A single turn carries every row of the set below to another of its rows. Some are shown first; where does it send the rows asked next?
j_656: [-27  13  12  -7   6 -17 -31   5  21   7  11  -3 -14   0 -24  -4   0  -7
  29   2  39  43  18   0  -4  18  -6  19  30 -13 -17  11  -6  13   6 -15
  13]
j_941: [  3   4  21  -1  30 -18 -26   8   2  -3  10  16  13   4 -29  16  -6  -1
  22  -2  25  33  33  12 -29  29   8  -2  16   9 -15  20 -22   7  -7  -7
  -7]
j_129: [ -5  41  39   0   2 -14 -13 -27 -23   7   0 -12  -1   8   8  -8 -35  18
 -27  16  16  37  21  14 -17  17 -21   4  15 -22   8 -14 -12 -20  -8  -2
 -14]
j_551: [-21  23  -1  17  -1 -22 -25  11  -1   9  19  -1  -9   2 -32 -17  -6  28
  17  -5  16  18  10 -17 -12  48 -20 -19  32   4  -2   5   5 -10  -2 -19
  22]
j_33: [ -2  46  50   6  -8 -15 -13 -32 -28 -12  16 -21   4   7   3 -14 -13  12
 -16 -10  29  35  16  19 -13  31 -11 -14  21 -16  24 -13  -7  -6   0 -26
   3]
j_87: [-30   4  18  -7   2 -13 -38   6   9  12   8   7 -22   6 -13  -3  -5  -3
  21  -8  32  38  21   3   1  21  -9   7  29   1 -27   9   2  13   8  -5
  10]
j_501: [-17   9  27  10  37 -23 -17  11   4   6  16   7   2   4 -20  23  -9  -6
  20   2  25  40  22  10 -21  30  -9  -5  22  -2 -19  12 -38  -1 -13   2
 -10]
j_163: [-24  19  -6   9  -3 -23 -11  11   8   5  26   1  -8  -1 -40 -12 -15  30
  18  -4  27  26   7  -6 -20  41 -14 -16  31  -4  -4   5   0  -2 -10 -22
  32]
j_732: [-11  28  39  -3  -2 -16  -9 -29 -14  -1  18 -23   3   3   6   2 -35   8
 -33   8  21  28  26  15 -17  26 -19   0  28 -25  10 -16 -23 -20  -3  -9
 -10]
j_928: [ -6  28  46  -5  -3 -25 -10 -18 -40  11  16 -11   5  15  -8   2 -38  14
  -5  10  12  32   9  23 -13  26 -13   3  -6  -7  -4  -7 -12   5   6   1
 -28]
j_31: [-21  40  20   1  18 -15 -26  -3 -14 -24  21 -10  14  -2 -18  -7  10  37
   7   5  31  16  10   2 -20  43   7  -6  26 -12  13  10  -6   8 -31 -41
  26]
j_173: [-24   4   7   1   9 -22 -31  10  14  -4  16   3 -19  12 -15   4 -11  -5
  30  -7  39  41  18  -5  -5  21 -12  16  30 -13 -24   3  -2  12   3 -13
  13]
j_992: [-14  32  39  -8   3 -15 -21 -21 -42   7  10  -4  -6  18 -12  -5 -36  11
  -6  12   7  35  14  21 -13  17 -15   6  -8   0  -5 -19  -7  -1   2  -2
 -23]
j_65: [-17   4  15 -11  12  -9 -36   8  18  -1  21  -3 -12   0 -21 -14  -3  -3
  24  -1  35  29  35  -5 -11  25  -7   9  32  -3 -22  15   0  11   9  -9
  14]
j_305: [-22  27  24   6  20 -25 -18  15  -5 -27  21  -7  11  -4 -27  -5   1  29
   5  11  25  20   7   3 -34  39   8  -7  31 -13  13  19  -5   7 -28 -44
  20]
j_747: [ -3  36  38  19  -6 -30 -12 -23 -12  10  28 -16  -7  11 -12 -23 -17  11
 -10 -14   8  14  14  26  -2  33 -24 -17   7  -1  23 -17   6  -7  14 -13
   6]
j_944: [-12  30  25  -9  38 -10 -13   1  33  16  14 -13   6  -9 -27  -1   1  19
  -1  19  16  22  27  11 -37  22  -2   3  27 -24   1  18 -25  -2 -20 -11
  12]
j_320: [ -3  19  14 -11  43 -11 -13   0  28  10  10   2  14  -4 -23   4  -8  32
   1   4  19  21  29  11 -29  25  -3   5  24 -24  -2  21 -18  -1 -28  -5
   8]
j_35: [-25  21  51  -2  -4 -26 -26 -18 -20  12  13 -20 -17   9  -9 -21 -28   5
  -4 -12   9  25  10  22   2  13 -16   7  -7 -10   3  -5   7   9  22 -14
 -10]
j_327: [-20  19  45  -7  -1 -28 -26 -18 -23   9  20 -20 -20  15 -14 -28 -23   3
  -7  -7   2  22   9  17  -1  16 -19   3  -9   0   5 -14   4   4  10 -16
  -5]
j_587: [-12  39  23   4  11 -21 -25  11  -1 -20  14 -16  15  -3 -27   0   8  21
  13  10  34  29   9   8 -29  35  14   9  28 -12  12  16  -8  16 -23 -45
  22]
j_935: [ -4  35  49   6   4 -20 -17 -35 -17 -19  34 -26  -2   7   1 -12 -11  -1
 -25 -15  20  24  14  20 -18  27 -16 -13  18  -6  21 -14 -10 -14  -5 -28
   0]
j_158: [ -1  16  21   6  27 -27 -21  14   2   2  11   0  10   5 -28  25  -1  -9
  26  11  25  38  25  11 -26  36   0   7  23   4  -9  13 -33   2 -10  -2
 -11]
j_999: [-15  29  18   1  27 -15 -25  10  -4 -26  11 -10  17 -14 -23  -8   1  35
  14  -2  41  24  15   1 -13  33   9   6  34 -15  12  26  -7   6 -25 -34
  19]
j_192: [-17  27  40  -5  -7 -18  -9 -12 -38   7  11  -3  -2   8 -12   3 -48  11
 -14   5  15  38  12  20 -14  24  -9  13  14 -15   0 -15 -13  -5   5   3
 -28]
j_436: [ -7  26  -8  16   1 -27  -9  10  10  13  22  -4   0  -1 -48 -12  -7  19
  22   4  16  22   2  -6 -18  40 -13  -7  34   1  -3   8  -9  -7  -4 -19
  23]
j_673: [ -6   0  26   2  30 -29 -24   8  -2   8   8  11   7  11 -11  29  -8  -3
  13   9  20  32  29  15 -17  31   4  -1  19   4 -19  12 -27   4 -15   6
 -15]
j_558: [ -8  20  -2   6   4 -21 -16  15   2   4  26  -9   5 -11 -37 -15  -8  21
  23  -5  28  18  17 -11 -10  53 -16 -12  36   7  -5  16  -9  -7  -4 -12
  22]
j_443: [-18  33  36  13  -1 -24 -18 -22 -10  -1  37 -12  -6   8 -20 -22 -19   7
 -13 -16   2  15   9  23 -14  29 -27  -6  -9   3  18 -14  12  -6   7 -22
   8]
j_444: [ -6  42  50   8  -4 -17 -14 -26 -28 -10  15 -18  -2   7  10 -15 -16   7
 -28  -5  24  31  15  22  -3  26 -13  -9  30 -11  28 -13 -11 -12 -10 -17
   4]
j_662: [ -9  27  39  11  -6 -36 -14 -23 -16   5  29 -21  -9   8 -10 -25 -15   8
 -19  -7  13  14  16  25   5  34 -26 -14   8   6  24 -20   0  -6   2 -17
   8]
j_765: [-31  27  38  -4  -6 -29 -24 -10 -22  11  12  -4 -10  15 -21 -19 -39  10
  -8 -12   5  30   8  12 -12  17 -20  15  -6  -8  10  -7  13   4  12 -13
 -14]
j_14: [ -2  37  41  -3   6 -13  -4 -37 -17   6   9 -16  -1   7   5 -11 -35  19
 -23  21  17  29  21  11 -20  18 -16  -3  17 -31   6 -11 -13 -15   1  -3
 -12]
j_221: [-22  23  33 -11  42 -13 -14   5  27   6  20  -5  11  -3 -11   3   1  22
  -7  15  25  21  28  16 -35  29 -10   3  23 -26  -3  19 -25   1 -32 -12
  10]
j_995: [-16  19  29 -16  50 -13 -14 -11  17   6  13  -6   5  -3 -15   5   1  26
 -11  16  14  22  23   8 -32  24   3  -6  22 -25   2  21 -28  -4 -31  -8
  10]

j_327 goes to j_129
j_732 goes to j_443
j_928 goes to j_33
Now find these:
j_587 goes to j_656
j_941 goes to j_999
j_221 goes to j_163
j_995 goes to j_551

